Each row is where one point has got to under a steady rotation. How many ticks took it there?
The counts run from 0 to 180.
[140 108 131 178 140 110  88 111 129 140 175 135 135 164  79 125 125 106
 158  86 157 138]
115
[151 120 135 150 137 127  98 160 105 122 171 183 153 161  96 138 111 159
 147 110 159 119]
144
[130 105 146 162 166  68 121 139 157 120 166 147 128 150  84 128 110 101
 138 133 155 115]
127
[141 100 139 150 129 138  94 176 115 158 171 180 139 132 124 135  84 120
 129 118 174 136]
75
[124 135 120 103 135  89 115 135 118 116 152 165 113 112  82 133 125 104
 117  81 182 141]
89
[134 139 148  94 149  89  84 176 122 110 150 179 105 101 100 130 118 126
 106 114 171 131]
10
[135 131 166 165 160 105  74 107 111  83 173 160 123 122  84 116 130 117
 119 116 132 120]
121
[142  98 122 158 118  93  76 129 104 136 168 129 133 146  89 133 134 132
 154  73 169 155]
24
[135 117 164 142 146  97  60 161 107 109 139 148  99  99 120 114 128 114
  96 116 167 140]
171
[107 121 122 123 138  94 122 122  91 103 166 190 131 141  71 129 132 128
  86  90 163 134]
0
[130  70 131 161 131  76  99 146 138 153 145 128 131 148 101 128 107  92
 138 108 183 135]
176
[152 119 126 130 142  76 107 146 158 131 152 134 113 118  91 126 102 101
 150  95 179 137]
107
[131 126 131 166 122 127 127 179 125 123 147 178 136 159 117 108  82 120
 149  79 170 150]
64
[111 127 128 128 167 120 128 133 114 136 154 199 122 114  99 134 103  95
 101  90 159 137]
69
[137  89 128 137 131 123  84 146  98 166 156 160 127 128 112 133 107 125
 136 110 183 137]
165
[130 125 141 132 119 108  84 148  70 118 153 176 125 141  98 120 142 139
 128  71 172 147]
162
[166 112 123 120 121 118  74 153 115 153 167 149 131 134  89 130 114 134
 159  89 185 131]
95
[139 117 145 135 128 109  73 144  82 114 169 162 139 156 101 117 140 146
 121  90 182 149]
163
[119  76 127 140 139  85 102 161 125 156 143 160 132 146 111 139 103 102
 122  95 198 131]
86
[142 107 123 134 143 121  88 156 114 171 166 151 132 123 116 140  99 121
 158 103 175 135]
166
[134 129 124 129 139 113 152 135 134 145 176 190 128 142  82 134  70 102
 140  84 157 123]
137
[100 110 132 130 135  61 107 118 124 124 148 145 107 117  92 135 125 102
  93  86 176 140]
19
[149 110 118 120 127 112 100 162 105 143 171 174 134 162  85 143 114 159
 150 103 174 118]
5
[171 110 140 162 132  91  84 168 152 131 165 134 115 152 103 117 110 115
 179 113 171 124]
35
[135 120 134 147 124 150  70 149  80 138 152 158 112 134 124 121 121 117
 127  80 183 162]
93
[147 127 146 138 124 100  78 181 125 119 137 138 101 138 119  98 130 129
 134 110 191 144]
173
[128  97 146 202 133 110  92 125 116  92 153 144 121 168 107 106 130  98
 128  74 148 153]
43
[119 130 148 168 145 103  98 122 135  94 139 148  95 111 127 111 124  93
 115  76 160 150]
111
[143 123 151 143 146 105  66 173 107 107 139 142 102 105 123 100 122 128
 115 108 180 150]
172
[155 151 146 125 162 109 106 119 131 107 173 171 107  92  69 130 112 113
 140 111 149 126]
119
[148 141 149 108 160 110  74 145 126 110 161 154  86  83 102 135 123 121
 112 115 186 142]
100
[154 100 114 122 131  94  82 132 109 159 169 129 131 150  78 135 123 133
 158  88 185 119]
96
[158 119 157 176 141 132  70 169 132 122 176 152 115 131 117 108  92 127
 162 121 145 135]
124
[113 110 125 122 145  97 119 119  99 136 134 190 124 107  93 131 107  96
  87  81 182 137]
159
[135 122 148 108 170 102 130 163 151 137 158 194 123 110 107 143  78 107
 119 127 173 121]
148
[124 115 133 145 159  66 118 109 145 102 147 138 105 121  87 116 142  81
 113  97 158 138]
109
[132 101 127 137 155  57 114 123 154 115 156 136 106 132  78 123 120  91
 146  96 159 131]
108
[138 134 125 131 169 116 118 129 134 136 178 159 108  97  77 142  97  93
 146  94 150 137]
118
[120 115 148 152 128 111  78 136  76 113 157 167 105 124 123 118 139 120
 105  77 169 157]
92
[118 107 159 161 129  90  92 158 107  98 142 172 126 143 125 111 123 125
  88 110 163 145]
152
[133  95 164 167 135  88  54 151 118 105 151 125 104 140 109 103 132 127
 130 115 162 133]
103
[134 116 140 202 138 136  98 145 115 129 163 143 128 147 116 113 112  86
 143  87 147 154]
44
[148 124 160 143 128  94  68 160 109  82 147 129 104 128  99 118 147 130
 137 125 167 130]
102
[138  91 128 122 160  83  80 120 118 162 172 143 126 130  77 144 123 111
 134 113 178 118]
97
[137 124 126 142 121 117 133 172 140 120 167 173 155 171 103 125  94 125
 147  86 159 126]
65
[131 149 138 160 135 119  89 142 131  96 137 147  94 118 117 101 124  93
 144  66 155 162]
112
[117 115 125 130 141  82 125 140 150 142 158 142  99  91  96 125 108  78
 128  84 186 139]
178
[136 119 167 196 150 122  66 128 102  96 163 156 108 127 108 108 126 129
 115 129 137 128]
122
[137  94 129 149 127 127  80 125  91 160 160 126 126 155  85 128 127 109
 143  92 176 137]
25
[127 126 144 139 159 100 129  98 117 116 177 196 129 134  68 147 109 117
 103  92 133 110]
139
[123  93 142 137 170 123 111 168 129 159 160 190 125 122 111 142  88 118
 111 142 159 117]
147
[127 112 159 190 121 107 111 149 111  85 160 174 141 177 109 108 126 117
 119  97 138 151]
133
[126 125 150 182 123 129 108 177 111 107 149 193 128 150 131 104 104  98
 120  98 148 152]
63
[144  84 123 184 159 113  93 117 129 146 179 137 137 131 100 145 114  82
 161  88 148 129]
116
[125 121 155 160 185  84 126 144 156 103 164 171 107  96 111 121  96  81
 112 124 146 137]
129
[121 135 154 107 150  71 124 156 128  88 155 185 119 134  99 121 117 141
  92 122 149 122]
150
[123 100 152 164 169  75 103 118 153 130 152 138 107 105  95 134 100  69
 132 113 155 128]
38
[139 117 122 140 123 144  69 160  97 147 168 149 131 133 110 114 100 124
 155  74 192 153]
94
[161 126 147 162 145 112 107 170 160 122 169 159 127 144 101 119  85 116
 179 122 147 122]
125
[130 119 134 156 166 124 100 119 135 153 173 162 114  96  95 139  97  83
 148  86 152 131]
117
[126 155 137 110 146 117 129 146 104 116 160 204 113 107  95 136 101 134
  98  90 150 135]
70
[143  92 142 151 146 115  94 156 107 136 175 181 145 175 101 128  92 156
 125 127 158 115]
145
[130 123 148 151 166  90 120 132 153 107 145 152  97  95 103 108 101  80
 123  98 150 138]
39
[121 126 164 162 177 129  87 105  99 103 172 179 120 102  95 130 120  99
 101 113 134 129]
50
[134  91 144 176 159 111 108 148 141 142 178 164 129 138 118 143  88 104
 131 126 143 112]
56
[123  97 153 157 123 121 101 180 101 124 138 177 124 162 140 108 115 116
 108 105 174 155]
153
[114 110 160 143 168  78  91 159 102 109 143 181 111 107 120 140 113 125
  84 139 162 124]
80
[135  75 140 161 124 106  83 182 114 131 141 141 122 151 126 114 115 115
 125 112 191 144]
14
[143 114 117 131 111 104 120 182 133 127 155 169 138 167 114 117  98 123
 144  82 186 151]
155
[125 117 125 133 148 107 146 111 128 119 181 202 131 150  64 142 105 106
 124  91 146 121]
138
[140  78 130 152 157 107 109 160 118 143 160 180 155 155 112 143  95 135
 121 136 159 112]
146
[124 112 134 176 137 138 123 157 121 147 158 173 140 154 114 127  76  94
 144  83 151 141]
135
[135 107 139 150 169 118 137 164 152 142 167 171 129 117 109 130  79 103
 130 141 151 116]
57
[150 118 152 206 155 136  73 150 116 103 162 160 103 123 125 100 105 108
 138 116 140 137]
123
[132 149 162 165 154 146  83 141 106 103 171 181 112  98  97 116 100 108
 123 105 127 147]
51
[130 125 138 106 172 105  83 157 107 137 157 166  99  92  98 138 103 118
 102 130 183 136]
9
[139 100 125 119 139  81 110 179 153 150 138 136 127 135 104 126 105 111
 147  84 191 134]
16
[136 108 112  98 144  70 120 137 149 128 157 144 118 136  77 130 119  98
 141  89 182 129]
17
[115 123 151 161 168 109 111 114  99 104 176 192 130 116  93 129 111 111
  81 109 133 123]
140
[139 123 137 131 115  91  83 200 128  93 139 162 125 157 112 108 111 139
 118  97 184 145]
83
[116 127 128 110 129  72 122 129 104 101 163 170 105 136  74 130 144 118
 101  80 184 151]
90
[146  85 138 171 142  99  73 170 151 144 140 118 110 118 121 124  93 106
 159 102 180 135]
105
[135 103 144 102 159  71 111 137 121 127 170 191 128 124  79 157 106 137
 114 138 156 111]
78
[145 146 133 135 119 126  77 146  91 109 145 147 110 123 109  98 135 124
 144  66 182 159]
22
[129  92 124 156 151 123  90 120 107 170 170 144 126 122  89 141 119 102
 146  97 182 136]
26
[133 101 148 168 173  85 121 127 150 121 165 162 127 123 101 141  91  86
 104 127 130 121]
128
[123 154 143 135 152  94  98 130 159  89 147 159  89  95  98  95 114  89
 138  81 147 155]
40
[152 143 153 122 154  90  80 112 117  97 166 145 104 110  82 135 144 127
 121 108 152 132]
30
[132 119 142 192 148 137 102 141 140 141 160 149 126 138 104 121  95  87
 157  74 157 156]
45
[119  96 121 150 164 101 148 126 115 134 168 192 159 156  91 145  96 105
 102  93 147 129]
67
[133 107 145 146 129  74  86 178 105 104 146 147 110 152 106 113 148 151
 100 127 172 141]
12
[132  94 129 114 164  97 100 134 113 155 168 174 126  98  99 150 101 105
  94 122 184 118]
8
[134  99 147 191 122 122 112 148 107 114 162 170 136 183 118 110 103 106
 132  95 138 140]
134
[142 131 146 169 140  91 120 154 125  80 164 171 123 156  99  95 119 113
 120  84 135 150]
132
[115 125 146 154 153  79  96 108 124  90 151 143 102  93 103 117 133  82
 107  84 164 149]
110
[129 116 162 141 144  83 102 149 108  92 147 179 110 146 107 111 128 140
  86 123 150 131]
151
[132 158 130 116 134 121  96 145  88  82 164 197 115 133  87 122 109 141
 111  93 151 144]
71
[142 124 159 160 161  92  63 133 106 101 167 140 100 112  94 126 142 121
 117 122 142 137]
31
[140  87 140 170 168  60 110 130 151 133 166 128 115 138  86 123 103  98
 126 112 155 124]
37
[136 126 149 125 172  95 133 164 170 110 156 180 109 115  99 125  81 106
 126 121 138 123]
58
[132  94 135 129 173 101  98 115 112 154 154 151 117 104  85 148 116 106
 120 125 186 128]
98
[109 139 149 152 157  99 126 152 146  82 155 185 107 115 109 106  95  95
 114 104 142 137]
130
[121 113 119  97 141  93 129 151 138 136 134 173 117 105  89 120 103 104
 122  70 185 139]
88
[123 128 128 113 148 106 117 133  98 126 143 186 118 105 106 134 117 115
  92  80 182 145]
160
[151 124 134 180 115 110  89 123 113 106 168 137 118 167  96 124 121 124
 162  68 150 145]
114
[150 125 156 164 149 124  63 182 124 119 157 140  93 116 115 112 115 126
 145 109 177 150]
33
[148 122 132 124 145 131 103 168 130 159 173 181 135 126 107 140  85 122
 145 108 180 119]
76
[146 115 130 141 158 108  91 122 131 157 172 146 110  98  87 143  97 100
 146  88 171 133]
27
[119  87 125 132 161  92  96 142 150 164 137 132 103 119 105 128  94  84
 128  89 187 145]
177
[139  84 152 163 129  85  72 173 103 117 143 147 123 160 131 114 136 129
 102 116 179 141]
13
[125 102 141 139 120 114 101 207 114 131 137 181 123 153 132 110  89 129
 123  96 186 135]
154
[137 145 143 159 138 145  93 158  90 107 162 200 113 119 120 124 110 134
 116  98 145 142]
142
[157 108 143 148 118  99  83 165 125 120 150 128 118 159 109 125 119 135
 160 103 175 133]
174
[146 143 137 110 161  88  85 119 133 103 180 143 111  87  70 136 129 115
 141 113 171 133]
29
[143 143 139 156 112 115 100 144 123 104 160 148 113 145 103 106 124 118
 159  74 164 156]
113
[140 109 151 104 164  60 111 139 117 122 159 183 117 116 102 136 117 136
  90 142 170 109]
79
[128 105 133 143 127  94  97 183 124 151 142 144 114 140 129 124  97 112
 136  87 201 148]
15
[113 115 150 141 137  89  90 121  82 113 149 149 115 130  98 125 139 123
  97  71 158 146]
91
[124 142 130 120 132  77 107 127 133  84 157 149  97 114  74 121 139  95
 116  73 167 153]
180
[131 118 151 152 173  92 110  94 119 120 197 167 115 119  76 134 123  96
 118 112 125 126]
49
[134 137 157 174 127 104  98 144 116  77 159 161 112 164  80 104 139 117
 134  81 147 147]
42
[135 123 148 120 144  92  78 174 117  91 149 165 113 129 101 106 126 143
 103 117 171 132]
11
[137 128 127 149 155 108 118 102 120 113 179 157 136 133  63 140 104  96
 134 102 126 123]
48
[116  93 120 121 136  82 140 124 122 141 145 168 134 150  79 140 101 111
 109  88 168 133]
157
[123 125 147 129 147  98  94 181 114 111 132 176 101 113 133 115 113 117
  95 119 170 138]
81
[126 115 155 122 155  71  74 133 103 126 154 156 105 100  94 126 128 118
  88 123 163 126]
170
[135  79 130 130 162  89  99 123 113 163 164 163 131 129  89 144 100 130
 110 133 179 110]
7
[112  89 114 131 144  96 125 153 131 155 133 162 131 124 110 136  85  97
 118  93 186 139]
87
[139 122 140 125 170  98  73 126 120 139 166 144 105  72 101 137 113 103
 124 122 176 133]
99
[151 141 157 148 138 131  84 160 116  92 181 171 130 149  86 105 100 143
 148 112 128 139]
53
[145  83 130 141 103  85 100 184 114 121 142 150 140 182 101 117 114 142
 130 100 183 130]
84
[103  78 121 116 144  73 120 119 106 143 150 177 133 121 100 142 108  97
 100  93 176 128]
158
[136 161 156 153 146 100 129 162 137  62 149 179 114 133 100  98 111 113
 124  95 142 147]
131
[156  96 130 157 149  79  97 132 158 130 176 128 119 146  92 132  97 106
 155 115 160 116]
36
[138 128 151 138 127 123  96 145  70  91 181 195 132 149  87 138 133 160
 114 100 154 144]
72
[127 132 162 137 159  67 123 146 143  71 154 186 121 139  91 119 122 126
 102 136 135 129]
60
[149  98 129 153 142  94 105 162 164 137 151 142 120 121 104 121  94  98
 164  96 172 133]
106
[139  91 122 116 117  93 138 155 132 137 150 169 143 170  89 145  98 118
 138  85 179 130]
156
[139 116 140 148 131 149  89 171  77 132 156 189 140 128 120 119 108 148
 133  95 176 154]
3
[136 124 155 130 133  99  92 194 119 105 133 173 107 132 132  99 120 135
 106 113 177 147]
82
[154  92 156 186 151 104  88 145 127 133 172 157 141 159 104 132  93 110
 156 135 137 116]
55
[135  90 136 153 122 127  63 143  76 150 151 148 134 131 109 142 118 145
 119  88 175 143]
164
[130 145 141 100 126 111 106 139  94  99 149 186 106 119  97 116 125 144
 107  87 175 153]
161
[161 119 138 169 141 115  78 181 139 129 176 130 118 140 106 111 100 118
 168 104 172 135]
34
[149 117 160 171 148 112  58 150 107 106 144 142 105 109 119 116 125  97
 130 105 150 138]
32
[122  95 126 112 146  62 125 124 140 129 158 143 126 141  86 128 123 103
 121  91 176 130]
18
[151 138 147 153 131 141  97 180 101 106 173 194 139 155 114 119  98 155
 139 112 153 129]
143
[137 112 154 153 125 125  82 139  79 115 169 183 150 163 104 126 125 152
 106 113 156 134]
73
[139  96 147 170 133 135  75 151  66 141 164 183 144 140 115 140 113 135
 130 118 161 138]
74
[154  79 147 169 131 101  66 156 128 116 140 115 118 146 120 120 113 106
 132 122 175 143]
104
[110 113 125 144 163  99 137 124 114 142 159 196 136 128  84 131  97  94
 102  97 150 130]
68
[139 111 144 115 148  67  87 130 121 115 158 145 113 123  70 135 134 137
 100 129 170 118]
169
[151  78 137 147 125  73  90 157 136 132 149 120 117 155 101 122 131 118
 147  92 189 136]
175
[153 135 133 114 161 108  95 125 142 141 175 152  91  91  79 142 110 106
 136 100 167 138]
28
[118 140 158 156 157 130  98 142  75 110 160 203 126 116 126 122 107 123
  94 106 147 138]
141
[129 145 124 112 147  77 116 135 141 108 144 144  87  99  85 123 120  88
 128  82 176 147]
179
[126 112 142 144 133 124  89 161  70 125 147 188 132 134 125 125 114 123
  99  80 168 148]
2
[114 120 138 129 141  88  87 113 106 119 140 150 107  97 107 129 138 105
  97  76 179 161]
20
[144  79 124 122 145 101  89 141 104 161 190 159 145 149  92 151 115 148
 131 124 176 113]
6
[132 133 147 105 160  84 122 163 137 119 156 182 114 118 101 133  94 124
 109 121 149 110]
149
[146 148 146 148 152  95  94 110 125  93 187 166  97 112  66 132 133 115
 129 106 130 128]
120
[133 128 131 143 106 114  75 144  99 113 154 154 121 152  98 118 138 131
 155  69 171 162]
23
[106 116 147 137 149 112  94 126  62 113 157 195 127 136  99 121 139 123
  86  99 155 144]
1
[150 121 135 136 129 141  98 169  84 136 163 174 134 141 104 126 101 146
 148  92 175 144]
4
[147 113 136 161 162  84 117 161 171 120 179 146 128 164  82 123  94 125
 164 127 141 109]
126
[116 127 135 133 138 115  87 143 102 110 143 155  96 100 109 116 130 103
 109  62 179 166]
21
[126 109 122 145 125  86 155 131 130 128 172 172 144 171  87 130  90 109
 134  90 159 130]
66
[138 135 125 147 148 109 125 110 152 131 192 163 135 131  59 129 102  99
 160  92 144 131]
47
[137 118 130  90 148  81  95 138 131 131 172 151 110 118  69 147 121 137
 125 126 180 126]
168
[140 147 144 148 137  88 106 139 143  65 154 148 101 121  89 103 132 109
 135  84 154 147]
41
[127  63 129 152 129  77  97 158 121 141 149 147 137 175 108 135 111 117
 111 107 185 133]
85
[119 113 161 161 134  81 122 154 121  77 151 194 109 147 110 108 124 117
  89 115 132 134]
61
[151 107 157 174 143 118  87 148 121 105 189 168 142 178  95 117 111 142
 157 132 139 118]
54
[152 158 157 159 155 138  83 152 116  87 170 182 103 112 101 119 108 122
 142 104 136 133]
52
[153 142 150 134 150  92  72 156 127  92 159 144  94 105  85 122 136 138
 128 120 169 143]
101
[122 109 127 160 144 140 134 138 138 146 165 191 142 144  97 129  82 100
 148  80 159 137]
136
[146 111 127 113 145  88 107 162 132 151 181 184 131 126  77 136  97 152
 121 122 172 107]
77
[154 122 123  91 150 111  83 148 139 161 166 156 128 106  93 142  93 132
 141 127 188 140]
167
[124 107 167 185 145 103 120 154 112  92 150 191 112 145 131 110 110 112
  93  95 148 142]
62
[137 126 124 163 147 132 124 134 143 150 183 154 134 143  80 139  82  88
 168  81 155 126]
46
[141 144 152 129 161  81 128 159 141  84 171 184 106 123  97 131  98 106
 111 125 133 127]
59
